In the rows, zero is written as 128.
The rows of Z fall into several groups, which share some directions, and each row is roughly a mix of its group's hidden directions.
Z, 105 rows:
[[161 139 121 128 131 132 102 154 164 143 130 122 192]
 [107 144 162 133 147 165 140 157 100 102  94 159 119]
 [102 144 154 146 145 153 142 136  68 135 139 101 155]
 [158 115 109  99 100 116  89 136 186 120 119 130 129]
 [104 102  86 129  90 126 119 164 140 115 160 132  95]
 [ 70 154 121 117 142 108 156 131 115 128  83 108 124]
 [118 133 117 133 145 176 125 120 113 174 128  86  93]
 [ 87 102  79 105 115 111 146 163 140 140 143 144 113]
 [132 123 132 158  98 140 146 165 144 153 188 141 131]
 [150  82 138 107 127  83 123 136 155 130 103 165 113]
 [143 104 139 114 125 101 129  88 124 155 139 179 164]
 [104 142 110 148 105 107 131 143 164 144 131 143 190]
 [145  72 115 104 122 139 154 125 125 138  94 118  83]
 [145  91 128 147 155 131 115  97 124 144  96 184 123]
 [179 112 109 167 126 108 155 127 145 133 173 138 125]
 [151 112 131 133 148 145 105 101 151 100 119 145  66]
 [116 116 115 143 125 175 118 160 140 169 153 111  90]
 [159 101 109 119 107 113  96 130 162 158 130 157 167]
 [130 146 128 148 135 116 177  81 102 137 163 145 150]
 [115 146 129 110 168 153  83 123 153 147  84 131 112]
 [ 89 132 126 111 143 155  99 101 122 139  79 161 112]
 [120  99 153 144 156 151 128 149 142 133 101 181 159]
 [147  84 118 127 130 101  97 132 122 121 137 156  72]
 [112 136 100 118 137 132 135 172 183 140 123 126 170]
 [ 89 155 137 102 125 120 149  89  98 138 111 141 170]
 [110 130 101 119 102 146 100 109  99 161 138 167 166]
 [ 89 153  75 106 117 114 107  99 126 128 110 103 112]
 [147 158 173 143 149 113 127 115  96  91 149 135 161]
 [114  87 111 147 152 168 133  95 146 119 158 151 102]
 [100 101 134  88 117 114  99 163 150 151 116 151  94]
 [148 144 159 143 160 166 131 121 112 164 123  81 131]
 [154 101 118 115 132  79  85 162 109 130 111 141 109]
 [132 107 104 110 141  66  99 158 112 137 102 118 125]
 [131 153 132 110 146 148 115  95  96 129 141 126  64]
 [127 136 102 110  99  90 107 155 181 146 122 147 112]
 [154  95 133 140 161 119  84 139 148 113 112 158  91]
 [146 122 117 127 101 101 167 121 151 161 104  94 166]
 [143 175 150 113  68  99 128 136 136 137 121 134 107]
 [148  96 118 102 119 140 133 138 161 159 105 138  73]
 [136 114 142 141 145 172 112 115  70 125 136 149 161]
 [120  87 107 139 102 143 146 150 100 115 170 124  89]
 [129 131 140 115  96 147 146 186 126 115 144 170 102]
 [119 148 129 114 112 122 146  93 126 145 200 143 128]
 [110  75  95 134 181 147 123 135 114 126 136 131 151]
 [ 93 152 136 101 138 162  99  99 126 107  89 127 101]
 [110 187 141 123  97 137 131 106 112 148 108 125 169]
 [127 115 128 135 143 111 139 150 122 113  47 125 141]
 [129 162 140 123 117 143 130 143 113  95 141  63 154]
 [170  98 111 140 134 112 123  99 165 125 117 172 105]
 [159 115 112 153 116  91 170 139 140 144 177 137 136]
 [ 77  90  71 114 144 116 133 134 133 141 133 137 123]
 [144 128 168 121 177 157 105 127 141 140  94 160 117]
 [157 166 159 120 125  91 117 160 131 124  88 103 141]
 [146  76 126 124 115 131 156 138  89  97 139 101  98]
 [101  83 102 127 137 170 142 128 120 160  98 135 101]
 [133 140 134 107  79  84 120 137  99 134 124 144  83]
 [169 121 116 138 114 148  89 163 161 111 142  91 125]
 [ 93 153 120 145 146 140 114 126 154 162 104 150 178]
 [126 107 127 158 104 123 142 164 107 101 172  97 156]
 [103 132 113 129 106 166 175 102 139 137 172 116 145]
 [107 152 162 129 147 137 160  93  77 109 144 114 129]
 [127 141 117 120 105 137 171 148 181 133 163 102 146]
 [124 162 109 154 128 133 172  86 115 137 173 136 135]
 [128 123 163 140 159 152 142 106  84 116 136 178 122]
 [ 85 158 105 120 150 135  80 115 105  94 130 121 112]
 [114 168 110 111 106 156 100 130 137 119 108  90 171]
 [162 163 164 137 141 121  93 133 119 125  87 121 164]
 [172 121 140 127 108  86  84 112 114 130 126 139  89]
 [ 80 129  86 124 124 137 139  89  86 125 128 146 107]
 [102 127 141 164 152 156 140 147  77 158 155 125 127]
 [162 143  99 151 109 105 165 114 142 134 168 126 163]
 [154 133 143 147  97 109 131 172 155 123 180 118 143]
 [119 117 133 115 123 138 166 197 127 106 139 144 100]
 [179 115 115 116 104 111 108 132 182 104 143 119 117]
 [ 85 105 122 130 143 154 182 128 105 109 145 120  99]
 [149 107 123 103 128 127 148 111 157 171  72 118 118]
 [117 122 131 138 135 144  91 124 145 121 104 190  88]
 [160 145 123 100 109  82 128 112 132 102 117  76 127]
 [ 98 117 116 123 150 156 109 167 110 127 105 182 141]
 [148 139 111 160 132 180  93 149 137 117 142  89 114]
 [142 146 143  93 119 108 133  93 138  79  92 110 148]
 [115 120 137  99  97 104 121 177 136 155 168 114 150]
 [124 119 144 129 133  98 116 101  75 117 104 130  76]
 [ 79 104 111 129 157 138 177 118 103 116 134 103 114]
 [103 132 108 103  92 103 136 127  66 151 134 127 141]
 [140 175 133 144 105 108 124 140 164 156 163 111 159]
 [102 130 102 116  99 103 139 187 150 161 135 121 138]
 [149 157 118 128  88 113 143 129 149 164 172 101 107]
 [138  95 108 136 174 132  77 132 125 134 112 148 162]
 [123 141 142 111 103 100 158 147 118 133 189 103 149]
 [126 155 124 106 121 160  93 124 151  87 103  90 107]
 [137  98  90 108 117 109 134 179 163 138 160 127 136]
 [126 129 157 145 159 156 128  78  79 126 134 144 139]
 [142 119 170 128 158 139 110 138 111  87 137 178 111]
 [165 122 150 127 124 127 102 175 153 109 150  86 112]
 [147 164 148 114 139 122 107 108  97  94 160 115  87]
 [ 94 172 118 113 112 112 170 108 111 131 124 118 170]
 [153 105 136  94 107  88 121 101 154 139 154 164 148]
 [ 86 161 125 142 164 147  83 127 124 120 112 121 161]
 [119 126 160 124 123 138 115 161  88 143 152  93 175]
 [ 88 143  95 124 116 121 148  78  89 129 134 154 119]
 [168  86 143 121 105 104 180 128 137 131 110 141 143]
 [162 139 176 143 140 126 113 102  78 111 108 114 120]
 [169 154 149 140 146 129 100 133 154 131 107 108 179]
 [156 117 150 106 138 108  96 158 174 101  99 143 130]]

Here is one row of each group, with its name. Which group are the others in?
[166 115 144 103 128 133  91  73 149 104 131 148 128] => T
[126 141 154 116 130 134 159 186  81 109 118 119 141] => G
[112 154 109 144  99 107 168  96 120 158 143 128 168] => S

[171 130 155 109 125 127 146 109 118 131 150 156  70] => S
[165 127 123 176 150 158 124 142 122  95 107  91 121] => T
[124 111 102 104 130  93 107 167  82 146 117 127 159] => G
[108 156 119 122 119 133  94 117  96 155  99 151 178] => G
[149 140 117 117 111 126 101 140 106 155 136 127 199] => G
[151  80 123 148 188 145 119 138 140 108 137 115 139] => G
[122 129 119 122 168 100 109 174 148 125  80 118 150] => G
[ 80 122 105 127 151 144 115 115 135 140  81 166 148] => S
[165 142 153 107 120  81 111 136 157  88 129 150 136] => S
[107  83 102 142  97 139 142 166 139 131 155 162 115] => S
[128 161 138 153 121 144 106 164 164 162 171 122 137] => S
